One vector is turned by the same rotation once a tick. Each row is the vector after some number of ticks, and that number follows the row.
The counts run from 0 to 284.
12; -41; 19; -37; 13; 26; 20; 20; 41; 5; 25; -11; 10; 13; -22; -21; 10; 16; 19; 23; -10; 25; 1; 7; -10; -16; -21; 12; 13; 9; 4; 2
185
-9; 19; 1; -25; -1; 7; 8; 8; 7; 27; -32; 23; -9; -29; -5; 32; 19; -8; 2; 0; -20; 8; -24; 19; -29; 7; 10; -23; -18; -7; 31; 14
218
-25; 8; -1; -24; -16; -24; 26; 22; 26; 4; -18; 21; 8; -24; 2; -13; -7; 14; -24; -21; -20; -25; 16; 5; -4; 9; 7; -2; 16; 28; 8; 39
98
8; 12; -22; -32; -37; -13; 8; 16; 1; 19; 18; 19; -12; -17; -22; 11; -18; -13; -3; 2; -5; -5; 33; 39; -37; 25; -3; 9; -19; 16; 13; -10
74
30; -31; 2; -51; -22; -37; 11; 17; -5; 21; 6; -11; 3; 10; -2; -23; -13; -1; -13; 9; -23; 28; 11; -3; -18; -10; -6; 14; 4; -6; 9; 3
55
-6; 20; 0; -9; -18; -8; 7; 30; -7; 37; 4; 22; -1; 3; 19; 22; 10; 16; -17; 5; -1; -4; 17; 22; -31; -15; -8; -6; 5; 39; 7; -42
78
11; 8; 17; -26; -8; -13; -14; 23; 0; 31; -20; -32; 5; 3; 25; 5; -30; -27; 14; -1; -17; 13; 42; 13; 2; 6; -16; 20; -16; 4; 11; -12
281
-44; -3; -16; -12; -1; 24; 4; 25; 12; -35; 4; 17; -29; -8; 41; 22; 4; -35; 18; -1; -28; 6; -5; 12; 5; 17; -4; -6; -8; 21; 7; 2
116
32; -19; 0; -27; 3; -51; 4; 17; 31; 28; -5; 7; -12; 18; 12; -2; 13; 4; -21; 4; -3; 14; -33; -4; -27; -28; 4; -9; 19; 18; 0; 1
59
-4; 13; 5; -4; -6; -26; 1; 20; 14; 6; -24; 12; -2; -16; 66; -1; -4; -28; -12; -9; -14; 20; -37; 1; 2; 6; 4; -15; -9; 17; -15; 9
129
-12; -16; 25; 39; 2; 23; 29; 47; -3; 9; -1; 18; 8; 17; 16; 7; 12; 9; 9; 3; -27; 9; -13; 1; 30; -17; -16; 8; 1; 11; 26; 2
244
18; -10; 9; 5; 2; -17; 20; 16; 20; 17; -32; 9; 3; 18; 54; -31; 1; -4; -11; -4; -3; 18; -33; -20; -7; 3; -1; -6; -9; 15; -11; 12
130
14; 4; -20; -24; -7; 5; 7; 13; 15; 7; 3; 18; -32; -3; -19; 31; 6; -18; 17; 25; -6; 4; -7; 37; -32; 7; 2; 13; -20; -9; 26; 16
69
17; 7; -18; -3; 11; 4; 23; 23; 8; 22; 9; 25; -16; 35; 4; 14; 23; 22; 8; 15; 17; -15; 11; -2; -36; -12; -7; 5; -3; 37; 17; -8
72
-1; 3; 24; 23; 9; -13; -16; 40; 9; 41; -11; -22; 12; -16; -13; 22; 4; -3; 26; -4; -14; 14; -17; 8; 7; -2; -21; 7; -15; 24; -1; -44
160
10; -2; -15; 14; 1; 11; -12; 12; 13; 26; -4; 15; -21; -24; -28; -37; 3; 10; 14; -12; -30; 13; -8; -32; 4; 13; -5; 32; -25; 17; 8; 28
170
-48; -10; -10; -18; 1; -13; 10; 19; 29; -9; -17; 23; -24; -21; 0; -3; -24; -10; 0; -33; -4; -20; -12; 27; 0; 1; 3; -7; 1; 21; 4; 28
105
12; 7; -2; 7; -6; -26; 6; 28; 13; 14; 10; -20; 13; 11; -14; -9; -7; -2; 12; -18; -14; -3; 23; -7; -17; 29; -4; 27; -26; 42; -10; -5
157
-37; -38; 15; -5; 2; 5; 14; 21; 14; -12; -9; 11; -8; 9; 11; -10; -50; -5; 13; -13; 6; 13; 13; 40; -1; -1; -27; -9; 3; 3; 12; -5
113
9; 0; 16; -33; -20; -33; 4; 12; 2; 17; -15; -3; 26; 2; 33; -14; -20; -25; 3; 6; -28; 26; 15; 12; -3; 19; 18; -4; -25; -19; -6; 19
133
-9; 19; 23; 6; -13; 21; 13; 37; -4; 41; -40; 22; -6; -28; 1; 15; -2; 14; -1; 0; -11; 15; -4; 27; -5; -25; -22; -6; 2; -8; 28; -14
89
-23; -21; 3; -9; 3; -9; -2; 21; 19; 22; -20; 30; -15; 14; 1; -19; -35; -14; 27; 5; -3; 12; -1; 37; 5; -17; -14; -11; -20; -13; -35; 14
261
-25; 7; -29; -31; -3; -4; -3; 15; 20; 6; -11; 29; -16; 6; 14; 3; -6; -37; 13; -6; -19; 2; 0; 17; 2; 7; -6; -4; -3; 28; -49; 13
265
20; -15; -11; -25; -2; 26; 5; 17; -3; 7; 2; 3; -32; -11; 4; 8; 40; -20; 6; -4; -39; 33; -35; -31; 8; 14; -19; 26; 6; 31; -7; 4
45
-8; -14; 8; -14; 13; 15; 2; 9; 8; 20; -19; 20; -4; 44; 18; -8; -11; -14; 49; 16; 1; 19; 18; 21; -1; -6; -30; 12; -14; 1; -16; 14
268
-1; -31; 12; 11; -4; -17; 21; 6; 31; -7; -3; 26; -12; 21; 47; -22; -28; -10; 2; -26; 9; 13; -17; 7; 0; 23; -27; 0; -3; 33; -12; -6
118
-6; 32; -15; -22; -14; 9; -21; 30; -6; -6; -18; 3; 14; -9; 13; -8; -40; -14; 15; -12; -5; 32; 9; 19; -7; 19; -13; 28; -49; 9; 7; 3
3
-24; -14; 9; 2; 7; 21; 23; 25; 20; 4; -31; 23; -22; -16; -21; -5; -20; 9; 14; -14; 0; -11; -5; 26; 2; -6; -14; 7; 0; -11; 24; 40
100
-27; -13; -2; 1; 5; 14; 31; 16; 42; -24; -2; 28; -25; 4; 24; -8; -7; -3; 18; -17; 2; -18; -14; -5; 4; 24; -6; 6; 3; 30; 2; 29
111
-15; 14; -11; -9; -25; 13; 23; 11; -17; -8; -19; 16; -10; 3; -26; 26; -11; 5; 17; -18; -16; -1; 5; 20; -17; 28; -11; 15; -27; 7; 30; 32
229
30; -22; 14; -31; -2; 31; 19; 17; 14; -6; 14; -2; -13; 21; 10; -12; -9; 0; 15; 22; 0; 25; 7; 5; -25; -5; -33; 31; 5; 7; 36; -14
197
4; -16; -15; -33; 6; 2; 17; 13; 39; -3; 22; 0; 6; -10; -12; -22; 26; 15; -3; 9; -19; 9; -4; -28; -15; 5; 1; 16; 19; 35; -15; 26
181
12; -24; 26; 1; 6; 7; 1; 30; 26; 37; 2; -6; 26; -8; -13; -26; 31; 27; 7; 9; -32; 22; -1; -18; 8; -11; -2; 6; 14; 15; -2; -6
173
9; 4; -6; -2; 12; -18; 11; 26; 9; 9; -10; -3; 24; 49; -5; -1; 13; 6; 25; -3; 8; -6; 21; -13; -14; 8; -11; 24; -37; 47; 3; 8
150
11; -51; 38; -7; 17; -5; 8; 6; 13; 8; 11; -13; 8; 26; -21; -26; -4; 6; 23; -11; -18; 23; 4; 3; -17; 23; -36; 11; -2; 14; -5; -27
36
11; -10; 7; -6; 3; 27; 22; 16; -10; -4; -5; 13; 15; 11; 53; -6; -8; -20; 19; 19; -30; 40; 12; -7; 8; 23; -6; 11; -26; -6; 14; 18
127
3; 14; 19; -20; 8; -37; -9; 20; 38; 22; -15; -15; 30; -1; 10; 24; 19; -17; 17; -8; -4; 14; -30; 12; 1; 9; 4; -17; -23; -1; -27; 25
141
2; -5; -4; -30; 4; -7; -12; 17; -25; 17; -38; 17; 10; 20; 36; -19; -28; -18; 11; -2; -18; 35; 19; 4; -5; -15; 5; -2; -31; -10; 6; 13
132
15; 12; 26; 0; 2; -35; -9; 30; 35; 11; -21; -5; 26; -9; -16; -33; -26; 1; -1; -32; -14; -10; -18; 10; -2; 28; -1; 19; -21; 0; 3; 25
16
-10; 11; -17; -17; 35; -15; -8; 21; 10; 19; -33; 12; 7; 51; 17; 7; 13; -5; 30; 3; 1; -1; 4; -11; -12; -38; 4; 5; -31; 27; -3; 22
143
-8; 7; -4; -21; 1; -11; -16; 11; 5; 20; -39; -3; -21; 17; 20; -9; -36; -18; 22; -5; 15; 4; 6; 21; -11; -13; -35; 14; -6; 16; -35; -12
273
-16; -19; 20; 12; -12; -7; 19; 42; 8; 26; -5; 24; 20; -1; 15; 0; -15; -9; 1; -3; -45; 24; -5; 27; 23; -15; -6; -21; 8; -4; -1; -4
250
-12; 6; 18; -15; -2; -27; 13; 14; 22; 30; -32; 20; 10; -11; -5; 25; 17; 17; -16; -14; -6; -7; -39; 17; -38; -2; 12; -35; 6; 6; 13; 2
219
37; -11; 11; -14; 0; -15; 18; 1; 13; 34; -16; 21; -17; 10; 35; -28; -1; 20; -25; -3; 2; -5; -13; -11; -34; -8; -5; -2; 2; 7; 30; -11
208
-33; -8; 6; -16; 0; 16; 45; 23; 30; -10; 9; 21; 24; 5; 10; 4; 25; 11; 3; -1; -20; -13; 10; -12; 9; -2; 8; -1; 27; 23; 14; 38
103
15; 6; 17; -36; -24; -6; 8; 13; 10; 26; -5; 14; 7; -40; 14; 3; -1; -18; -19; 6; -36; 10; -1; 16; -35; 30; 15; -12; -10; -13; 33; -3
211
